One turn sends every row of this set to another row. A few are shown first. Where does it send the rows asked after them?
q_327: [ -8   4 -13  -6 -18 -15  -1  11   6   0  10 -13  -2  -8   1  14]
q_844: [ -4  -8   0   9 -20   0  11  11   0   1  14  -6   3  -2  -1   1]
q_738: [  1   5 -11  -6 -13 -20  -6   8   2   2  11  -7  -4 -12   3  -1]
q_441: [  0 -15  -3   5 -15  12  -9   8  -1   4  12   4  -7   0   1  15]
q_227: [ -7 -19   5   2   0   6  -8  11   1   0  17   4  -5 -14   1   8]
q_633: [  3 -18   1   5 -16   7  -7   6   7   2  12  -4 -11   3  -7  13]
q_505: [ -4  -9  -1   6 -11  10  -4  13  -1   3  21  -9  -4   0  -7  18]
q_939: [  1 -11  -1   6 -22   7   5   7   1   2   7   5  -6   5   2   9]
q_277: [  1 -16  -4   1 -13   8  -9   9  -9  -1  20 -13 -10  -4   3  11]
q_218: [  3 -10  -5   4 -14   5  10  10  -7   1  16  -4  -9  -2  -2  -2]
q_588: [ -4   0  -2 -10  -8 -12   0  14  11   6  11 -11   4  -9   7  22]
q_959: [ 14   3  -2  -9   2 -10  -6  12   5   2  10   1  -2 -16   1  14]
q_563: [ -5 -20   3   0 -10   6 -15   7   1   8  12   9  -9  -4   6   5]
q_792: [  2 -18  10   4 -18  -5  -6  -1   9  -5  10  -3 -10   2   2   3]
q_62: [ -7  -3   9   1 -16  -4   0   5   6  -7  15   1  -1   1  19   4]
q_151: [-12   0 -13  -7  -6  -9   1  16   7   3   9  -4  -6 -13  -2  18]
q_834: [  4  -3  -9  -2  -5 -21 -11  16   0   3   5   0   0 -10   7  -1]
q_840: [  4   1  -8  -7  -2 -17 -12   8   4   0   9   1  -9 -19   3   4]
q_977: [-12 -21   4  -3  -5   2  -2  10  -2   5  20  -4 -10  -8   9   0]
q_781: [ -5  -1 -10  -3 -15 -16   7  14   6   4   8  -9  -1  -9   4  19]
q_128: [  5   4  -6  -4 -14 -25  -4   7   3   3  12 -10  -3  -7   8   9]
q_874: [ -2  -5  11  -4  -4  -1  -3   3  -2   2  22  -4 -18   3   4   1]
q_354: [  4   3  -7  -9 -12 -15  -4  13   6  10  14 -11   7  -8   8   9]
q_18: [-11  -1  -7  -2  -8 -16   0  20   6   0   4  -7  -1  -4   6  20]
q_155: [ -1   1   0   5 -14   8  10   9   3  -2  14   4  -3   3   6   9]
q_748: [  0  -9   9   4 -22  -3  -2  -1   4  -5   8   3  -7   5   8   4]
q_68: [ 4 -8 -4  6 -9 14 -6 12 -1 -6 15  4 -3 -6  4 18]
q_726: [ -1   4  -8  -3 -13 -21 -10  16   2   5   9 -11   0   1   7   9]
q_281: [ -3   2 -10  -8   3  -7  -9  14   5   4  11   2 -12 -16  -5  13]
q_253: [  4  -6  11   5 -16  -9  -7   0   1 -11  17  -8  -2  -4   6   1]
q_213: [  1  -5  10   0  -2  -2 -11   6   1   6  22   3  -8  -4   0  -8]
q_422: [ -1 -10  11  -1 -14  -2 -12   1   2   5  14   6 -10   4   8  -1]
q_595: [ -1  -3   5  -2 -10   0 -18   6   1   5  23   0  -3   1  15  -1]
q_649: [  5  -5  -6  -7   4 -13 -11  13   3   6  11   3  -9 -19   1  16]
q_283: [ 12  -2  -7  -8  -7 -15  -7  12   3   4  11  -4   5 -17   7   5]
q_176: [ -3 -26   3   1  -9   3  -9   7   7   5  12   3 -10  -6  -1   5]
q_679: [  6  -2  -7  -2   4 -13 -13  16   1  -1   4   3  -7 -11   1  13]
q_61: [  2 -12   8   1 -12  -3   5   1  -3 -15  12  -5 -12  -7   8   4]
q_669: [  7  -1  -4  -8  -3 -22  -9   7   3   8  11   1  -6 -14   7   2]
q_889: [  0 -14  -5   2  -5   7 -12  13  -2   5  18   8   0 -10  11   0]
q_975: [-4  2 -8 -4  3 -9 -1 21  5  5  4  3 -8 -6 -3 17]
q_920: [  3 -16   8   1 -10  -1 -11   2   6   8  14   1 -13   3  -2  -1]
q_672: [  1   2  -1 -11   1  -8   4  16  11   7   9   1  -1 -13   1  19]
q_312: [ -3  -1 -11  -5  -3  -8   1  17   5  10  11  -2  -7 -11  -3  24]
q_647: [ -1 -17   2   5 -21   2   5   4   8   3   8  -1  -7   4  -4   1]

q_213 moves to q_227
q_68 moves to q_155
Where do these go?
q_327 moves to q_738
q_679 moves to q_975
q_312 moves to q_781
q_283 moves to q_959
q_441 moves to q_939
q_176 moves to q_633
q_277 moves to q_218

One turn sends every row of this set to another row. A few are shown first. Where does it send the rows asked after them?
q_611: [  8   1   4  10  12  -8  -5   4  -5  -1  14  -9   1   1   1  10   6   8
  -7  10 -11   9  -8   6  -5 -12   4 -12   5   5  -4  10  -1  -6   7  10
  14 -11  11  -2  -6  -5   7   8]
q_534: [ -2   0   2   0   5 -13  -6  -4   7  -2   9  -2  -7 -11   3  20   5  -3
 -13  -6  -6   8  -7   8 -12  -3  -3  -6   4  -6   1  16   8  -7  10   3
   3   0   4  -1  -9   1   5  16]
q_912: [ -4  -8  -7  -7  -8   8  -3   0 -15 -11   0 -12 -11  -3  19   4   3   0
  -2  -7   6  -2   4 -11   7   6  -2   3  -8  12   1   3   2  -4 -13  -4
  -1  12   4  -3 -16  -5   4   5]
q_333: [ -9  -4  -4   3  -1   9   1  -2 -15 -17   3 -14 -12  -6  18   2   1  -3
   3  -4   0  -9   8  -7   7   8   1  -1  -3  13  -4   7  -3  -3 -10  -3
  -3  14   0  -3 -14  -6   2   1]
q_131: [  6   2  12  11  -3   1  13  -1   5  -8  -2  -7  -6   5  10  -1   1   1
   5   5   1  -8  -7  -5   6   8  -7  -3 -11   4  -9  13   8  -4  -2  -1
  -9 -11   5   1 -18 -10   7  -6]
q_113: [ -9   6   0  -7  -3   5   7   0  -8  -3   9  -4  -7   4   9  -4  -1   9
  -3   5   0 -13  -4  -8   9 -11   2   4  -3   6  -8 -12 -10  -6  -1  14
  -8  -2   1   0 -10  -2 -11  -7]
q_117: [ -9  -8  -4  -9   7 -14  -1  -5   0  -1  11   3   2  -4  11  15  13   4
  -6   4  -5   9  -3   6 -12 -15  -1   0  -2  -7  -1   2  -1 -17   3  14
   8  -4   2  -8  -8  -3  11   0]
q_432: [ -9  -2   8  -5  -1 -12  -3 -11   2  -5   2   0  -8  -4   4  15   8  -6
 -17  -4 -11  15 -10   0  -5  -2   3  -8   2  -3   2  14   7  -6   7   6
  -2  -2   2  -4  -3   2   7  16]
q_968: [-10  -5 -11   2   7  -9  -3  -2  -4  -6  13   0   0  -8  10  13   2  -2
  -6  -3  -1  13  -2   9  -9 -14   2 -10   5  -9   3   4  -1 -13   9   9
   9  -2  -2  -6  -7  -1  11   7]
q_22: [ -1  -1  -8   2  -5   8   1  -2 -15  -9  -2 -11 -11  -8  18   5   6   1
   3 -10   5  -3   5  -9   9  12   3  -5  -7   9   2  -1  -3   2 -10  -1
  -2  11   7  -2 -16  -6   8   1]
q_891: [ -6  -3  -4   0  -3  11  -3  -4 -14 -12  -4 -13 -11  -4  16   5   4  -1
  -1 -12   5  -6   8 -11   8   5   3   0   1   8   3   0  -4   0 -14  -1
   0  10   4  -7 -12  -3   8   5]
q_772: [-11   0   3  -9 -12   1   0   6  -2  -7   8  -6  -4  10  16  -6  -4  11
  -4   5  -2 -16  -3 -13   7 -12  -1   5  -4   8  -7  -8  -4 -11  -1  11
  -2   1   2   1 -18  -3  -3  -6]
q_731: [ -6 -10  -6  -7   7  -5  -2  -5  -1   7  13  -3   2  -5  17  13   4  -3
  -5   4  -5  10  -2  -1  -5 -15   0  -8   7  -2   8  -4  -1 -13   8   9
   8  -8  -1 -10  -4  -7  10  -8]
q_293: [  4  -2  10   8  -6   2   7   5   2 -11  -2 -11  -9   9   9  -4  -4   1
   2   5   0  -6  -5  -8   6   5  -9   4 -10   7  -9  18  12 -11  -5  -4
  -4  -9   8   1 -19 -11   2   0]
q_237: [ -9   2   6  -9  -7   1   2   0   3  -9  10  -6 -11   4   9  -3  -3  11
  -7   2  -6 -13  -4 -13  11  -9   6   5   1   3 -11 -14  -6  -7  -3  10
  -9   0   5   0 -19  -6  -3  -8]
q_721: [ -2   1  12  11  -3   5   9   2   5 -11   2 -10  -8   3  14  -3  -6  -2
   3   9   0 -11  -3  -7  -2   4  -8  -2  -7   9 -13  16   7  -8  -7   2
 -12  -2   2   1 -20 -13   6   1]
q_262: [  7   3   5   9   1  -6  -6   4   6  -3  12  -7  -2   3   0   5  10   2
 -12   0 -18   8   0   1  -2 -15   7 -11   5   1   0   8  -1  -7  13   9
  10  -1  16 -10  -6  -4   4  16]
q_473: [  0  -3   9   7  -4   5  14  -1   8  -8  -1 -11 -11   4   7  -5  -1  -2
   1  11  -1  -2  -6  -7   5   2  -4   2  -9   0 -10  12  11  -7  -8  -4
 -10  -7   6  -1 -21 -16   9  -5]
q_839: [  9   4   8  11   0   8  14   1   6  -3  -1  -8 -11   1   4  -6   2  -1
  -1   7   4  -6  -8  -6   2   3 -10   2 -10   7  -8  14   6  -6  -5   5
 -10 -10   6   4 -15 -14   1  -1]
q_464: [-10   1  -5  -8   3  -4  -3  -3  -7  -4  14  -6   1  -3  13  11   8   0
  -6   2  -3  14   0   6 -16 -10  -1  -7   5 -10   5   1  -3  -7   7  15
  10 -12  -1  -1  -3  -2  12   1]
q_92: [-11   5   9  -5  -7   4   5   5   0  -3   4  -4  -7   9  13  -1  -6   9
  -8   6  -5 -14  -3 -15   7 -16   5   4  -2   5 -11  -9  -8  -4  -1  12
  -4   0  -1  -1 -15  -2   0  -6]
q_230: [ -1   0   1  -3   7  -8  -6  -8  -3   1   6  -7 -12 -10   0  16  15   1
 -20  -1 -10   9  -4   2  -9   3   1  -8   4  -1   2  17   5  -4   7   2
   9  -2   2   7  -8   3   6   9]
q_761: [  9   0   4   8   8  -5  -6   4   4   7  17  -8  -1  -2   0   4   4  -1
  -5   3 -16   6  -5  -5   4 -10  -2  -7  10   4   3  10  -1 -10  17   3
  12  -9  14  -7  -7  -7   5   1]
q_120: [  1  -2   0   8   7  -8  -4   6   4   0  13  -6   0  -4   1   9   3   6
  -7   3 -10   5  -8  10  -6 -20   6  -7   4   0  -1  10  -3  -7  19   7
  13   0   9  -3  -8  -5   4  12]
q_600: [  4   0   0   8   7  -8  -4   3   0  -4  11  -7   1  -1  -5   2  11   9
  -2   4 -10   8  -2   5  -1 -10  -1  -4   7  -5   2  15  -1 -17  11   6
  14  -7  17  -8 -13  -5  10  10]
q_979: [-10   8   5  -7 -10   1   4   2  -2  -2   7  -4  -5   6  15  -2  -1  12
  -2   4  -3 -14  -4 -11   8  -9   6  -1  -6   5  -8 -12 -10  -1   4  12
  -8   1   3   2 -17  -3  -2  -9]
q_340: [  2  -1  14  13  -1   2  10   0   7  -8  -4 -10  -8   7   9  -3   2  -5
   1   4   1 -10  -4  -9   3   1  -9   2 -10   5  -7  20   7  -3  -9  -2
  -5  -9   4  -2 -15 -10  10  -2]
q_603: [ -7 -11  -6   1   4  -5   2  -6   0  -8   6  -2   3   1  14   8  12  -2
  -7  -2  -7  13   1   7  -8 -16   6 -10   0  -4   5   0  -2 -14   7  12
  11  -6  -2 -12   0  -6  11   3]
q_335: [ -3  -1   5 -10   4  -6  -6  -4  -6  -1   0  -3  -9 -12   1  20   7   5
 -12  -2  -9  17 -10   3  -6   0   4   3   4  -2   0  12   4  -8   8   5
   6   3  10  -2  -9  -1   7  18]
q_869: [  0  -5   5  -8   4  -6  -7 -10  -2   8   5  -5 -13 -12   5  18   1  -5
 -16  -6  -8  15  -9  -5  -2   2  -1  -5   8   1   7  13   5  -5  10  -1
   0  -5   4  -2  -6  -5   8   7]
q_685: [-10   2   7  -6  -8   9   5   4  -2 -11  11  -7  -8   4  14  -5  -6  10
  -5   0  -3 -16   3  -9   1 -10   1   3  -1   9 -13  -5 -10  -5   2   9
 -10   6  -3   3 -17  -7  -2  -4]
q_317: [ -6   2  -9   1  -2   8   0  -5 -14  -5  -1 -13 -14 -10  16   4   7  -6
   2  -4   7  -4   3  -8   4  11  -2  -1  -5  10   6   2  -1  -1 -16   6
  -5   9   9  -2 -11  -7   0   4]
q_995: [ -4  -6  -7  -2  -3   9  -3  -3  -8 -14   3 -17  -9  -7  16   3   9  -4
   4  -4   2  -4   1  -8  10   7   4   3  -3  10   2  -1  -2   2 -15  -3
  -1  14  10  -7 -15  -9   7   1]

q_869 moves to q_731
q_891 moves to q_92
Where do these go?
q_262 moves to q_432
q_912 moves to q_772
q_464 moves to q_611
q_120 moves to q_534
q_317 moves to q_113
q_333 moves to q_685
q_117 moves to q_600
q_237 moves to q_473
q_22 moves to q_979

